Here are some points:
array([  1, -10,  -2, -14, -24,   2,  14,  48, -17,  11,   6,  25,  25,
         1,  -5,   6,  -2,  18,  -1,  16])
array([ 60, -24, -47, -17, -25,  -8,   7,  -9, -27,  27, -15,   9, -14,
        17, -12,  -5, -35, -17, -31, -19])
array([ 27,  -2, -22, -12,   1,  25,   3,  13,  -2,   5,  23,   0,   6,
       -15, -24,  22,  23,   7, -40,   6])
array([  2, -21, -16, -18, -36,  54,  30,  20,  12, -28, -11,  49, -37,
         5, -25,  53,  -1,  -4,  16,  -8])
array([ 26,  17,  -7,  17,   0,  36,   1,  35,  14,  34, -11, -22,  15,
        31,  29,  10,  -2,  14, -16,  10])
array([ -4, -19,   8,   9,  -5,  37,  18,  26,  22, -25, -20, -11,   1,
         7, -19,  18,  -4,   9,  34,  -7])
array([ 32, -36, -45,  16,  14, -20,   4,   2,  10,   5, -42,   9,  35,
        -2,  27, -21,  -5,  -2,  34,  -8])
array([ 11,  11, -17, -15, -15,  14,   1,  23, -17, -14,  -1,  11,  -6,
        10, -33,  38,   0, -12,  -7,  -4])
array([  5,  -8, -18,  30, -36, -76, -50,  -1,  23,  49, -35,  -7,  84,
         9,  65, -46,  18,  67,  -8,  18])
array([ -39,   96,   25,  -29,   16,  -46,   -2,  -85,  -35,   36,   96,
        -28, -101,    2,    3, -100,  -54,  -40,  -11,  -14])
array([ 16, -11,  25,  18,  37, -37,   0,  -7,  16,   6,  -7, -14,  -3,
       -23, -37, -26,  19,  -6,  -3,  15])
array([-43,  13,   8,  -1,  64, -30, -22, 100, -27,  43, -11, -83,  21,
        -4,  81,   7, -32,  -4,  -5,  32])
array([ -9, -24, -17, -18, -16,  36,  26,   7,   0, -14, -20,   9,  14,
        16, -23,  32,  -8, -29,   4,  15])
array([-13,  35,  57, -22,  18,  -5, -55, -36, -20,  32,  65,   6, -20,
        12,  -2,  24, -40, -59, -12, -62])
array([ 15,  11,   4,   0, -28,  -5, -10,  35, -25,  -8,   2,  -2, -56,
        -3,  -7,  10, -11,  13,  -6,   3])
array([ 20,   8,   3,  -2, -15,  11,  -3,  25, -21,  -2,  -2,  25,  15,
       -11,   4,   9,  -7,  -3, -14,   9])
array([ 18, -25,  23,   8, -22, -19, -36,  20, -34,  -9, -44, -24,  10,
        -5, -50, -17,  -9,  22, -30,  47])
array([ 16, -32,   4,   6, -20,  24, -27,  52,   1,  14,   1, -14,  39,
        17,   3, -40,  10,  38,  -1,  20])
array([ -24,   -2,   38,  -10,   10,  -36,  -16,  -11, -101,   49,   25,
         17,  -10,   71,   94,  -45,  -97,  -61,   40,   -6])
array([ 14,  49,   7,  -3, -18,   6,   7, -12, -42,   4,  10,  14,  22,
         4,  11,  37,  13, -36, -20, -15])
array([-21, -15, -15,  32, -19,  38,  12,  16,   4,  20,  -5,  36,  14,
       -17, -40,   5,   6,  24, -22, -22])
array([ 60,  15, -27, -18,  -8, -46, -17, -40, -33,  18,  63, -21, -21,
        24,  19, -33, -14, -31, -78, -50])
array([  4, -31,  10, -44,  39,  38, -23, -28, -19,  44,  -6,  -8,  34,
       -10,  27,  14, -14, -33, -13, -43])
array([-29, -11,  20,   6, -28,  10,   8,  52,   0,  -9, -11,  25,  41,
       -10, -32,  -2,  45,  33, -42,  28])
array([  1, -16, -21,   7, -12,  17, -37,  17, -25,  -2,  -5, -11, -19,
        -4, -18,  25,  -4,  15, -10,  25])
array([ 26,  15,   1, -31, -16,  23,  10,  21,  -3,  -9,  -4, -22, -31,
         7, -35,  44,  17, -11,  -7,  14])
array([-53, -62, -26,  68,  -5,  37, -23,  20,  46, -50, -37,  -7,  40,
       -30,   4,  -6,  83,   9,  40,  18])
array([-35, 127,  80, -96, 106, -39, -77, -60, -63,  35,  70,  40, -13,
        55, -37, -44, -58, -98,  94, -42])
array([-15,  99,   8, -62,  29, -96,  17, -72, -29,  51,  42,  47,  -4,
        69, -32,   1, -68, -17,  78,  19])
array([ 18,   7, -23,   6, -21,  37,   8,  21,  23,   8,  -3,   7,  20,
        18,  19,  22,  47,  31,   4,   1])
array([ 10,  -3, -53, -24,   9, -12,  -5, -13,  -8,  24, -29, -22, -22,
        31,  12,  10, -20,  -2, -12, -40])
array([ -30,   13,    9,  -29,   60,   14,   22,  -95,   18,  -39,    9,
        -82,    5,   43,   -8,    5,  -33, -127,   92,    9])
array([  5, -15, -15,  24, -32,  27,  -4,  10,  -1, -20, -28,  22,  15,
        22,   5,   1,  12,  -4,  22,  32])
array([-31,   0,  -5, -27,  56, -41,  32, -65,  21, -17,  85,  13,  38,
        14,   3, -47,  15, -50,  -7,  13])
array([-32, -28,  14,   2, -38,  45,  23,  17,  28, -19,  -4,  37,  26,
       -11, -19,  33,  37,  14,   3,  -6])
array([ -20,   -6,   31,  -41,  127, -127,   43,   65,   62,   39,   -8,
        -85,  -54,    8,  -14,  -42,  -29,   72,   19,   35])
array([-14,  15, -15, -21,  19,  37,  17,  12, -11,  12,   2,   4, -16,
       -14, -23,  37, -24, -15, -24,   0])
array([-48, 121,  34, -31,  71, -47, -65, -32, -78, 114,  44,  34, -56,
       -52, 124, -25,   4,   9,  12, -30])
array([  64,  -94,   65,  106,   56, -127,  -58,   -8,   -5,  -55,   -6,
        -68,   26,  -31,   45,    7,   29,   58,   19,  -69])
array([ 43,  -7, -25,  11, -25, -11, -28,  33, -22,  32,  -2,   5,  24,
         9,  13, -26, -12,   1, -31,  33])
array([ 20, -25,   7,   4, -29, -19,  39,   5,  33,  -8, -19,  11,  39,
        29, -15,  30,  30,  13,  58,  25])
Then 16 other points, each followed by its number:
array([ 39,   6, -13, -35,  48, -42, -37, -13,  29, -80,  17, -57,   2,
        16, -35,   4,   6,  37,  67,  23]) 0
array([ 57, -12, -77,  45,  33,  23,  16,  15, -16, 109,  24, -15, -16,
       -38,  50, -10, -44, -22, -57, -33]) 1
array([-27,  11,  38, -55,   8,  62, -82, -85, -16,  57,  28,  19,   0,
       -50,  84, -42, -11, -48, -16, -26]) 2
array([-15,  35, -51,  -7,  31,   3,  -7, -72, -12,  15,  60, -29, -57,
       -10,  37, -50, -16, -72, -31, -28]) 3
array([  5,  26, -23, -31, -36,  15,   4,  30, -28,  36, -20,   7, -28,
        12, -19,  36, -27,  10, -45,  -5]) 4
array([ -9,  -7,   5, -18,   5, -16,  -5,  52, -31,  32,  68, -14,   1,
         9, -27, -27,  16,   0, -31, -34]) 5
array([-13, -10,   1, -28,  -6,   6,   1,   4,   0, -37,  -3,   7,  40,
        -9,   6,  -7,   4, -26,   3,  39]) 6
array([ 14, -41,  12,   5,   3,  -8, -40,  37,  24, -13, -19,  -1,  30,
         7,   4,   4,   9,  25,  33,  31]) 7
array([  9, -42,   5,  20, -66,  16,   7,  25,   0, -21, -17,  -9,  46,
        25, -17,  -7, -12,   0, -16,  10]) 8
array([ -1, -18, -16,   4,   1, -33,  -2,  12,  47,   0, -20,   4,  -1,
        33, -32,  -2,  -8,  40,  28,  48]) 9
array([  48,  101,    4,   69,    1,  -39,   19,  -27,   80,  -75,   67,
        -16,   -7,   95,   44, -110,  -21,  -59,   22,  -16]) 10
array([ 13, -43, -17,  11, -25,  24,  -5,  21,  37, -10,  -2,  -6,   2,
         7,  22, -10,  15,   7,  14,   6]) 11
array([  8,  -5, -32, -23, -17, -24, -12, -11,  17,  -4, -15,  33,  40,
        -8, -24, -14, -25,  22, -14,  39]) 12
array([ 28,   3,  -1, -46, -36, -57,   3,  -6, -38,  35,  71, -14, -23,
        41,  22, -13, -38, -23, -52, -31]) 13
array([  3, -50,   9,  15, -48,  -3,  17,  38,  13, -13, -17,  24,  39,
        -7,  -9, -28,  18,  24,  -3,  -4]) 14
array([ 22,  16, -17,   4,  -7,  13,   0,  12, -12,   3,  -8,  -7, -13,
       -17, -24,  17,  -2,   7, -10,  -8]) 15
Which two of these numbered points are nearest to each point below, looking only along the 8 directions in which the first points spread most? Their numbers follow each, nearest first.
array([-56, -15,  30, -42,  66,  12,  -5,   7,  19,   9, -26,  55, -55,
         1,  53, -78, -61,  60, -64, -75]) > 5 15
array([-19,  18, -51,   3, -60,  41, -19,  -4,  -5,  -9, -32,  42,   2,
        32,  16,  32,  31,  -2, -23,   8]) > 8 6
array([ -72,  -86,    6,   71,  -13,   25,   19,    3,   36,  -67, -122,
        -74,   -1,  -68,  -17,  -10,   36,   51,   65,   52]) > 7 11
array([ 54,  33, -33, -10,  44, -54,  -2,  14,  54,   1, -16,  20,  50,
        15,  32,  -4,  -1,  -8,  42,  68]) > 9 12
array([ 43,  65, -14,   2,  27, -51,  21, -28, -30,  36,  72, -57, -29,
         5, -31, -21, -49, -63,   8, -43]) > 13 3
array([ -16,   23,   82,   21,   16,  -26,   96,  -26,   19,    7,  -47,
        -57,    5,   21,   61,  -78,  -28, -108,    5,   56]) > 10 6
array([ 33, -29, -31, -11, -21, -10,  17,  -6,   4,  13, -14,  14,  -4,
        23,   3, -14, -11,   1,  15,  36]) > 12 8
array([  89,  -32,  -72,   -4,  -17,   76,   13,  -57,  -18, -127,    5,
          9,   29,  -16,    9,  -27,   44,   64,    5,  -44]) > 8 11
array([-40,  52,  61,  -4,  26, -27, -19, -65,   5,  -5, -11, -37, -57,
       -38,  83, -10, -34, -44,  52, -82]) > 2 3
array([  3, -43,  44,  61, -35, -13,   4,  38, -28,  -1, -14,  -1,  40,
       -43, -12,  31,   8,  36,   9, -14]) > 7 14
array([-92,  32,  36, -52,  65,  11,  34, -80, -27,  -1,  54, -17, -13,
        40,  80, -27, -77,  -8, -73, -65]) > 3 2
array([-15,   8,   0,  18,  13,  30,   7,  30,  -8, -10,  -3,  -3,  -8,
        23, -37,  30,  22,  26, -26, -14]) > 15 11
array([ 23, -47, -13, -25, -17,  14,  -4,  24,  -4, -19, -53,  -8,  -2,
         9, -14,  23,  -8,  -6, -25,   5]) > 8 15
Here are 16 other points, each followed by its number:
array([-65,  11, -36,   7,  40, -28, -46, -24, -34,  22,  -9, -33, -39,
        -8, -11,   2, -38,  30,  55,  47]) 0
array([-36, -49,  43,  21, -32,  17,  -1, -10,  -7, -32,   1,   9,  15,
       -26,  16,  23,  18,  31,  23,  43]) 1
array([-88, -34,  -9,  36,  42,  10, -14,   9,  22, -29, -60, -25, -10,
       -66,   3,  50, 102,  -4,   9, -57]) 2
array([ -6,  48, -25,  -8, -25, -29, -10, -46, -50,  33,  75, -37, -65,
         2,  26, -56, -26, -40,  -8, -39]) 3
array([ 17,  18,   3,   7, -18,   4,  14,  27, -19,  -8, -37, -16, -11,
         8, -30,  36,   0,   6,  27,   3]) 4
array([ 21,  32,  25,  47, -24, -32, -19,  20,  18,   8,  23, -37, -35,
       -44,  24, -19,  -7, -34,  18,  43]) 5
array([ -52, -127,  -17,   81,   -8,    5,  -21,  -33,  -21,  -58,  -69,
         -9,   -3,  -25,  -44,   70,   51,   42,   17,   41]) 6
array([ -3,  63,  -3,  -5,   1,   4,  -2, -55, -10,  10,  10,  -4, -26,
        -4,   5,  25,   6, -11,  69, -65]) 7
array([  3, -18,  41,  14, -66,  55,  18,  46,   5, -17,   7,  38,  40,
       -21,  -5,  36,  30,   8, -23,  23]) 8
array([ -4, -14,  10,  45, -14,   9,   2, -20,  62, -32,  -2,  59,   9,
        18, -19, -14, -35,  -2,  31,  10]) 9
array([ 11, -46,  -1,   0,   7,  14, -24,   8,   8,  27, -50,  31,  29,
       -22,  32, -10,  23,  44,   5,  42]) 10
array([-14,   6, -18, -12,  -7,  23,   8,  32, -34,  21,  -9, -46,  -6,
        -5,   7,  18,  -4,  38,   4,  30]) 11
array([-28,  91, -57, -42,  35, -43, -35, -56,  10,   1,  39, -46, -51,
        -3,  17, -26,  -3,  29,  39, 112]) 12
array([  8, -42,  15,   2, -20,   7, -16,  12,   2,  41, -11, -33,  31,
       -56, -16, -17,  -2, -20,  -2, -41]) 13
array([-20,  40,  12, -44,  44, -36, -60,  22,  21,  11,  -2,  16, -79,
         6,  20,  -4, -55,  31, -28, -60]) 14
array([-33, -16,   6,  20,   8,  13, -13,  30,   5,   6, -16,  -4,  14,
        -1,   4,  -4, -29,  -3,  40,   6]) 15
The same question for these:
array([  9,   8,   5, -14,  -6,  18,   8,  17, -37,  -4,  -9,  12,  30,
        -4, -34,  47,   4, -12, -27,   0]) > 4 13
array([  7, -16, -18, -16,  24,  17,  35,  14,  24,  33, -19,  23,  16,
       -53,  22, -18,  11,   4,  -9,  63]) > 11 10
array([-18, -20,  28,  17, -55,  57,  22,  42,   3, -21, -14,  33,  24,
       -14,  -6,   7,  19,  24, -27,   5]) > 8 1
array([ -4, -31,   9, -15, -21,  23,  17,  37,  16,  13, -15,  26,  55,
        16,  12,  -9,  11,  22, -44,  -3]) > 10 11
array([ 39,  19, -35,  21, -20,   5,   3, -64,  45,  53,   9,   1,  15,
        -4, -37, -20,  40, -13,  35,  38]) > 9 5
array([  8, -29,  13,   7,  25,  23, -15,  38, -37,  30, -16,  34,  67,
        16, -16, -41, -18, -20, -12,   7]) > 15 10
array([-24,   0,  -8,  -5, -33,   0, -21,  45,  15,  19,  10, -11,   8,
         6, -33,  11,   1,   3,   5,  25]) > 11 4
array([  -6,  127,    0,  -47,   44,  -42,   -5, -118,  -28,   72,   50,
          7,    1,   39,   51,   52,  -29,  -44,  -25,  -64]) > 3 7
array([-66,  59,  27, -78, -65,  -7,  -4, -72, -25,  18,  77,  23,  -6,
        43,  45, -58, -18,   0, -34, -48]) > 3 7
array([-20, -50,   0,  -3,  33, -20,  25, -11,  37,  59, -11,  22,  -2,
        26,   7, -22,   0, -25,  22,  41]) > 15 0
array([ -9, -12,   2, -21, -20,  28,  28,  19,  -8, -19,  -1,   2,  -1,
       -12, -30,  48,  -9,   4,  -6, -16]) > 4 11
array([ -8,   6, -23,  -9, -43,  67,  48,  18,  31, -21, -29,  55,   8,
         8, -15,  38,   3,  10,  19, -14]) > 8 4
array([-15,  41,  60, -20,  66, -41,  26,  -5,  12,   0,  -5, -46, -31,
        14,  18, -57,  -2, -12,   6, -28]) > 0 5
